One vector is turned by the same rotation once a tick. Each row is the vector after some number of ticks, and that number follows the row.
The counts run from 0 to 316.
[ 10.8  25.1 -15.6  18.1 -12.2  -7.4   4.9   0.5  23.6  11.1  19.7  12.8
  -8.3  -5.1  -6.4  -5.1  25.8  -3.4  10.4 -11.4  14.1 -10.3   8.1  -5.7
  16.0 -20.3  -1.7  10.6 -34.0  28.6   2.5   7.2 -48.7  34.7  -3.0 -18.4
  14.3 -45.7]
138
[-17.0 -26.9 -35.6  -6.5  16.1  -6.0  14.9  -1.2 -15.8  -0.2  13.2  20.6
   6.2  -2.3 -23.2 -30.9 -10.1 -25.5 -25.9   6.0   6.1  32.0 -11.8 -12.7
   5.5  44.1  26.8 -15.4  31.7  -4.3  37.3  -2.3  16.2  -6.9  -9.4  28.2
  -6.8  12.6]
68
[-14.1  20.2   1.3 -10.5 -25.2  -6.2 -16.4 -23.8   8.2  -4.9 -13.0  17.1
 -15.1   9.1   8.7  10.7  14.2  10.1  40.0  18.3  38.1 -10.5  30.8 -33.9
  19.8  14.2   4.4  36.5  -6.0  -7.9  21.8  -6.6 -15.1 -17.9 -28.9 -15.1
   2.6 -39.9]
285
[ 24.6  -6.3  -7.4 -14.1  -9.7  17.9 -39.1  20.3  11.8  46.8  -4.0 -12.6
  13.5   1.6  16.9  28.3   2.9  15.2   3.5 -10.3  -7.4  -2.3   9.5 -10.5
  37.3   1.5  11.6 -12.6  12.7 -44.1  -3.8  -1.5 -20.6 -11.6  16.3 -25.3
  -7.6 -14.6]
253
[ 18.5  12.4  -6.8  -7.9   6.8 -16.9 -18.2  -1.3 -17.1  21.5 -23.7 -13.2
 -20.2 -10.1   1.1  15.8  38.2  -3.7 -27.3  33.5  -1.5   1.4   1.3  -3.4
  12.3   0.0   8.4  26.2  14.1  10.3  15.2 -23.2 -37.1   6.7 -50.3  22.9
  -8.8  -4.5]
113
[-33.3 -37.3 -13.0 -18.6   0.0   3.3  11.1   2.6  -9.0  -5.3  23.1  20.7
  17.7  37.1   4.2 -16.5  -9.8  -3.0  22.5 -13.4  11.6  -2.3  32.2  -9.4
  22.1  36.6   4.7 -21.2  -6.5  -8.5  -9.7  18.4   8.6 -25.8  34.7 -29.1
  11.7 -16.4]
55
[ 19.7  31.7 -15.8 -22.8  12.4 -13.7 -37.5  -2.3   9.8  24.6 -20.6   9.7
  -4.3 -27.6  -9.7  10.9   7.4 -32.2  -2.8  14.7 -17.1   3.4 -22.6 -12.8
  -9.0   7.5  20.5 -12.9  17.6 -18.5  32.6  -1.3  26.4  47.1 -31.9   9.2
   7.1  -7.8]
270
[ 23.0  18.5 -37.6 -11.4  -1.2  20.2 -22.6  -8.4  -0.4  29.0   5.7 -10.7
   2.6 -27.4  -8.2 -15.0  -5.7 -25.7 -17.6   7.1  37.9   4.1 -20.9 -13.0
  35.5  27.2   7.3  21.6   5.7   1.5  27.6 -16.5 -24.6   4.3 -30.1  34.6
  -2.2  16.4]
105
[  0.9  27.5  -1.9  28.7 -10.0 -16.1  33.2  -7.8  34.1   2.0  32.3 -17.7
  -1.7  21.0  -9.8  -5.9   4.2  24.9   3.3  14.6  -1.0  39.9  13.8  -9.1
 -21.4  -3.1  11.3 -15.2   6.6  17.2 -17.0 -23.7 -10.1  -3.3 -25.0  30.8
  -7.6 -26.8]
177
[ 17.8  25.6   4.6   6.3  27.2   4.1 -14.9  17.3  18.5 -16.3  14.2  -9.2
  -1.6  25.0  -1.7  15.2  40.2 -34.2  21.7   4.9  52.1  -2.9  -0.4  -2.0
  13.0 -24.2 -40.5 -11.4 -22.3  15.7 -15.6  -0.6 -29.5  -0.1 -10.8   0.6
  12.4 -19.9]
146
[ 18.8   7.3  18.4   3.5  -2.1  21.6 -35.8  16.9   1.1  47.4 -18.8 -29.7
  -8.2 -12.4  -2.4  14.2   2.2   1.1  11.6  40.7 -12.0   1.0 -17.5 -11.3
 -11.8 -38.0   7.4  10.8  30.0  -4.9  23.0 -10.9 -27.0   5.5 -13.8  -2.2
   6.7 -11.2]
124
[-35.2 -17.9 -17.9  -4.5  -6.2 -12.9  55.5 -22.9  -1.3   7.8  17.6  12.0
  -5.5  -6.7 -12.5  -4.9  -3.6  34.9 -24.8   0.9 -31.2  42.1  14.5  -4.2
 -25.0  17.9  -0.4  24.3  14.2   9.8  -3.6  -0.6  14.1  21.8  12.5  21.2
  -8.3  -3.3]
204
[ -6.1  -1.2 -22.9 -52.9  31.6 -20.6 -13.5  35.3   4.7   5.9  27.7 -24.9
  -2.7 -12.8  -3.0 -21.5  20.4 -25.0 -16.7 -11.0 -12.5  15.3   4.8  -5.5
   9.4   8.6   6.5 -34.2  12.2 -12.5 -21.1  -5.4  -4.1   9.2  -2.8 -24.1
 -11.9  23.8]
72
[ -7.7   5.6   2.2  13.3  -0.8  -0.9  26.1   6.2  -4.2  -0.4  17.0  27.3
   1.7  -4.2   7.7 -20.0  18.3  -4.2  41.7  21.3  32.9  53.8   5.7  11.4
  -2.3  31.8 -29.4 -38.5   5.7   3.3  16.5  15.8  16.7   5.5 -20.8  -0.2
 -15.9 -17.3]
30
[  9.7  25.6   9.5 -14.1  -9.0 -19.4  11.8 -16.7  32.4   4.3  17.0   3.6
 -12.2   4.4  14.7  32.7  32.8  28.4  26.1  -8.8  17.0  14.9  34.9  -3.0
   1.3  -6.6 -29.2   8.7 -38.7  -8.1 -32.8  -7.8  -0.3  25.3   4.0 -17.8
   7.5 -29.7]
10
[-19.7   9.6   3.5 -17.5  20.2 -29.1  16.8 -20.0  -7.4 -39.0  -3.0   6.3
 -19.1  24.2 -10.3  -5.4  36.0 -40.5   1.8  18.9  36.5   6.6   8.1 -14.5
 -22.6   6.4   5.5  15.9  -8.1  18.0  10.8 -18.2  -2.0  -8.4 -31.0  22.4
  13.4 -14.9]
312
[  5.0 -15.6  -3.6  21.3 -18.0  17.3  -2.1 -32.3  -0.9  24.9 -15.8  17.8
  -7.2  -4.9 -29.5   7.9  -0.1  -6.3  15.2  33.1  20.7 -18.4 -18.4 -15.8
 -10.4  -1.6   8.9  34.8  -8.7  18.7  54.5   2.8 -16.9  22.9  14.4  14.3
  21.6 -21.7]
131
[ -6.0  20.4 -21.8 -27.9  10.9 -14.9  -8.7  -2.4  12.7 -16.9  -1.6  36.9
 -12.9 -18.7   2.2   9.3  36.7 -10.3  24.6  -3.8  55.5  -3.6   7.5 -12.6
  37.7  10.3 -20.9  23.4   0.7  -5.8  33.4  11.9  -9.2   6.9 -12.6  -6.9
 -14.3 -24.8]
275
[-19.7 -10.9   9.1 -17.9 -15.9 -30.3  25.5 -18.1  -2.7   4.0   2.6  -0.5
 -12.7  31.6   0.0   9.0  10.0  24.1  17.3  29.4 -18.2  28.8  28.7 -17.9
 -12.1  41.1  32.6  -5.8  15.8 -17.7 -10.4 -27.7  16.6 -13.3 -18.7  12.3
  -8.2 -14.2]
49
[-22.0   7.9  13.2   1.5  16.2 -12.9  16.2   2.5  10.7  -3.3   6.6  -1.8
  -7.5  15.5 -13.7  -5.8  18.0   2.2  28.2  18.7 -25.3   2.9  -2.5  -6.7
 -48.1 -32.6 -21.6  -4.1 -11.8  18.2 -15.8  20.4   4.9  33.9  17.7 -28.5
  29.0 -41.1]
164
[  2.4 -45.5 -24.4 -37.1  27.4 -13.8  13.4   7.4 -11.6   1.4  -2.9   0.2
 -10.7 -19.1  -6.0   7.5  53.2   3.4  -5.8  13.8  13.1  11.6   4.3   8.5
  11.8  10.4 -17.4  -0.4   2.1  -7.6  23.4   7.5  13.2  36.2  23.6  -4.4
 -19.3  20.0]
238
[ 30.3 -11.2  -3.9   7.4 -18.1   4.1 -17.3 -33.4 -12.8  41.7 -28.8  13.1
   6.0   0.3  -6.4  16.8  15.1  -8.4  -0.3  40.0  -9.4  -9.4   0.0  -2.5
  21.8  48.5  19.2  -4.9  -0.3  -9.9  35.6   4.7  13.8  18.0 -19.4   8.0
   2.7 -20.9]
259
[ -3.4 -26.7 -17.9 -28.2   6.8  -5.7  18.1  -6.4  16.3   1.2  42.0 -21.3
   6.5  14.6  -5.9  -5.4  10.9  22.6   7.7  -6.8  31.1  24.4  25.9  -4.7
  17.6  23.9 -26.1   1.2 -13.2 -10.7 -35.3  -9.8   7.8   5.8  31.1  -8.1
  -4.7  26.9]
210
[-21.7  36.3 -11.4  -5.7   5.4   5.6  11.9  28.0  13.5  14.1  16.0  24.2
   2.5 -20.3  11.9  -1.6 -28.7  -2.1   7.3 -26.7  -9.6  57.6  -4.0  -0.8
 -20.5   1.5   0.8 -29.9  27.7 -21.5  14.2  15.2  17.7   8.2  -4.6   8.7
  -1.3 -30.7]
33
[-16.8  -6.3  -2.7 -34.0  22.2  19.1   6.4  27.7   0.7   0.0  36.3 -20.8
  11.4  -2.0  -0.5 -28.9 -17.3   5.2  15.8   5.9   6.2  37.7   4.7  -3.5
 -23.7 -19.7 -42.8 -20.0  19.6  -8.5 -23.1  11.2  19.8   3.5  26.1 -15.0
   5.9  27.7]
199
[ -1.5 -23.5 -31.6   7.7 -14.5  34.2 -18.8  11.2  -9.6  49.7   5.4  -3.4
   5.8 -16.1 -11.5 -29.5 -14.9   0.4 -16.0   4.0   1.0  11.4  -4.0 -17.8
  31.9   6.9  30.8  12.4  26.4  -0.8  33.6   9.3 -32.1  -4.5   5.0  -4.3
  -6.3   1.6]
96
[-17.1  58.7 -14.4  -8.8   9.8  -5.9 -17.9  21.7  24.7   2.1  18.4   6.9
   4.7 -10.7  -4.3 -14.1 -17.9 -39.5 -12.5 -35.9  -6.0  21.3  -4.2 -27.6
 -17.9 -20.5  22.3  -1.1  13.0   5.5   1.2   2.3 -12.2   1.9 -24.3   2.4
  22.7 -33.3]
307
[-19.0  -5.6  -0.1 -39.2  -3.7  10.0 -14.1   7.8   7.5   8.1  25.9  -8.0
  15.0  32.4  10.2  -8.8 -32.5  -4.2  31.3  -5.6  12.2   7.7  18.1 -16.8
   9.1  38.5   6.8 -20.5  11.0 -41.0 -21.7  -2.0  19.8 -32.0  20.9 -15.7
  17.3  -4.2]
53
[-26.3  38.7 -13.4 -22.7  30.9 -27.4 -12.7  -1.7  13.6 -19.2   5.7  13.2
   2.6  12.4  -6.5 -10.0   7.5 -51.5 -13.7 -32.8  -0.5 -11.2   4.2 -23.3
 -24.4 -14.4  13.7   8.9 -15.6  12.7 -15.3   5.3   0.2   7.1  -5.7  -8.6
  36.5 -28.1]
309
[-28.9  18.7  -5.0 -23.3  15.9  -2.7  15.8  15.3 -10.8  -0.3  23.7   4.7
  17.8  23.6  24.4 -22.0 -12.9  -5.2  -9.2 -12.5 -28.7  23.8  28.1  13.5
 -19.3   3.3 -37.0  -5.3  -7.6  12.0 -45.4  33.2   1.5 -10.7   4.9 -21.2
  21.0 -20.6]
191
[ 11.3 -24.1 -10.4   5.9 -18.4  -4.6 -11.3 -24.6 -19.8  29.8 -25.7  31.5
   6.9  13.1   6.6  18.3  29.7  -2.7  -0.7  14.1 -16.2 -23.6  19.4   1.9
  29.1  37.1  14.2   5.3 -23.6  -3.6  12.3  18.6  -5.2  16.0  -0.6 -19.7
   6.6 -36.0]
257
[-14.1  27.8 -12.5   4.8  -7.3   7.0  14.5  24.3  11.7  10.9  19.7  32.5
   0.8 -21.7  15.0 -11.8 -16.5   6.6  26.0  -9.5   5.7  62.8  -5.6  -4.6
 -13.5   8.8  -6.2 -30.6  25.3 -12.3  21.2  14.8  12.7   2.8 -20.0  12.2
 -13.5 -17.8]
32
[ -5.0   5.9   7.3  16.5 -16.0 -11.2  -8.3  -0.4   1.9  15.7   2.8  -3.8
  -3.9  15.6  -4.3 -10.5  38.3 -12.8  50.3  35.5   8.0  -7.7  28.0 -23.3
   5.0  -6.8  16.8 -17.4 -13.5  23.9   6.6   5.9 -16.3  -0.1 -17.2 -45.5
   0.4 -44.8]
293
[ 13.9  30.6 -20.0  20.6 -13.4 -12.5  14.2 -18.7  22.5  12.1   9.7  18.5
 -10.2  -4.2 -13.5   4.3  23.7   4.3  -4.1  -8.9   9.3 -11.1   4.8  -8.2
  11.8 -10.6   4.6  26.1 -24.0  35.2  17.5   7.1 -46.3  28.6 -11.4   4.1
   4.7 -50.9]
139
[ 31.4  -9.7  -4.2   4.9 -16.9  23.7 -33.7 -22.3  -9.6  45.3 -25.4   5.0
   7.2   1.6  -5.4  14.0  -2.8 -14.2  12.8  35.6   0.7  -3.8 -14.3  -2.9
  15.2  40.8  15.4 -13.1   5.9 -21.4  38.3  -4.9  16.4  16.6 -25.0  20.8
   9.9  -5.9]
260
[ 10.9  36.4   0.7 -41.6   9.1   9.9 -49.6   4.5  -0.3  32.4 -25.4 -14.4
   0.3  -6.3   8.7  23.8 -13.7 -17.0 -18.3   6.4   8.3 -15.3 -10.1 -13.0
  20.6  -9.0 -15.9  36.7   3.2 -21.3  -7.5  -9.7 -28.4  -6.8 -17.4   8.0
  20.4  -0.5]
116
[ -4.8 -17.4  19.6   5.9  16.0  15.5 -39.9  16.7  13.5   1.0 -10.2  -3.1
   2.1  31.4 -13.1  18.1  -0.3 -28.9  23.1  11.3   2.2 -28.0  -2.3 -33.2
  -3.8 -21.7  26.5 -17.3   9.5 -10.7  16.9   1.4   9.5  -4.9  18.8 -22.7
  24.8 -35.0]
290
[  2.9 -40.0 -12.0 -16.7  -8.6  12.5 -11.0 -13.3 -26.6  28.6   9.6 -18.5
  -6.2   7.1  -9.4 -32.9  20.7  -3.5  18.5  42.8  27.0 -11.2  16.9 -15.3
  31.6  32.4   5.4  10.6 -10.2  14.4  17.8   0.1 -23.2  -4.4   0.5 -26.6
  -4.2  21.0]
93
[ 11.3 -21.5 -15.3 -11.4 -14.3  -1.7 -13.2 -16.2 -11.9  27.4 -14.2  20.5
   7.9   5.8  13.5  18.7  30.3   5.2  -1.3  -2.4 -19.9 -24.2  26.9   5.9
  39.3  24.2  16.2   5.3 -24.5 -12.2   0.4  28.1 -13.9  17.4  14.2 -34.0
   9.7 -39.2]
256
[ -9.0 -31.6  -4.4  10.7  -6.7  -1.7  18.4   8.5 -17.9  23.5   8.8  -3.1
   6.0  16.4 -12.6 -26.6  -4.2   2.4   4.3  29.6 -31.7  35.5   9.9  -6.6
  -9.6  33.8  44.7 -43.8  29.8   4.1  12.0  -0.5  10.4  -5.3 -15.2   8.5
  -8.3 -10.7]
59
